One turn moves each row of this set onto another row. After a few examples, where does it send each row asked below?
bur: [ -3   8  -3 -27  20 -10   3   2  32   8 -19  -5   0  12  12  11]
Fevak: [-27   1   0  55 -16  -5   1  14   9  15  31 -12  -1  16   7  17]
dab: [-18  -2  -4  59  -7  -1   3  22  10  10  24 -14  -1  11   2  18]
zuf: [ -4  45  12  32  10  -9 -23 -11  12 -17 -15  23   5  -1  -7  13]
vut: [-30   8  17  43   8 -10  -2   6  -1   3  14 -46  11   6  20  13]
som: [-32  43  15  36  11 -21  26  20  10  -5  27  13   9  24   7 -10]
Mit: [-16  50  17  30  -3 -14 -25 -22   9 -11  -5  25   6   3  -1  11]
fek: [  8  26  -8 -21   8 -20   7  -2  28  -2  16  -8  13 -11 -12   3]
nup: [-35   0   8  22 -22 -18  28  13 -19   5   0  28   6  -2  31  15]
Bikun: [-27   6  15  44  13  -9  -2   9  -1   1  10 -48  10   5  18  13]
pata: [-39  23 -21  28 -19 -18 -14  24 -14  33  11   3  -1  16  26   9]
pid: [-36  35  19  32  16 -16  23  23  10   0   8  16   1  37  19  -6]
pavem: [-18  13  -4 -28  18  -5  30   1   3 -20   2   6   5 -20  12  19]
rokas: [-20  24   5 -30 -10 -21   1 -22  28  15  13  -3   6  12  14   3]
Ridom: [-27   9  15  44  10  -9  -1   8  -2   2  16 -47  11   3  16  12]
defi: [ -2   6   7  -8   9  -5 -25   6  23   9  18  -9   8 -24 -15  11]
susir: [ -9  46 -19 -15   5   8 -30  17 -11  -6   5   2   0  -5   3   6]
Rudon: [-13  51  -8  10  17  -7  36 -28   4  -5  -8   0  12  -7   1  11]
Nuve: [-16  43  -7   8  24  -2  34 -26   6  -1 -26   1   6   3  11  15]
venu: [-19  29 -31  33 -13 -20  -8  35 -13  18  23  -1   8  -6   3   7]
Peget: [-18  -4   1  27  -5 -13  31  30 -15  -5 -10  26   5 -11  19  19]
Nozu: [-17  40 -16 -18   6  12 -34  14 -12   1  -8   4  -7   7  15   8]
seg: [-14  -6  14 -11  15   1 -29   4  24  20  -9  -5  -3  -4   5  17]
Bamu: [-29  20   1 -29   3 -12  28 -12   0 -14  17   7   6 -18  16  15]
nid: [-33  10   4 -31  10  -5  26  -8   1 -10  -4   9   1  -6  28  19]
geta: [-25  49  -3   5  10  -7  32 -37   3   3 -12   2   8   4  14  12]
vib: [-27  -7   0  56  -8  -2   0  21  11  14  17 -13  -5  21  12  20]
pena: [-21   7   3  28 -19 -21  31  18 -18  -5  17  25  13 -19  12  12]
Fiv: [-25   9  18 -14  -8  -8 -30 -13  19  24  21  -5   5  -7   2  10]
voru: [-22  47 -14 -18  -6   7 -33   6 -14   1  10   4  -2   3  12   5]
pozu: [-16  41  16  30   6  -8 -26 -17  10  -9 -23  25   0  11   6  15]
keke: [-23  34  12  37  26 -15  27  33  13  -9  10  14   4  26   6  -7]
pazol: [-19  15 -29  33   4 -11  -9  45  -8  23  -7   2  -2   8  15  15]

pavem goes to Bamu
zuf goes to Mit
Now find these:
venu goes to pata
voru goes to Nozu
nup goes to Peget
Fevak goes to vib
defi goes to Fiv
pid goes to keke
Nuve goes to Rudon
Bikun goes to Ridom
rokas goes to bur

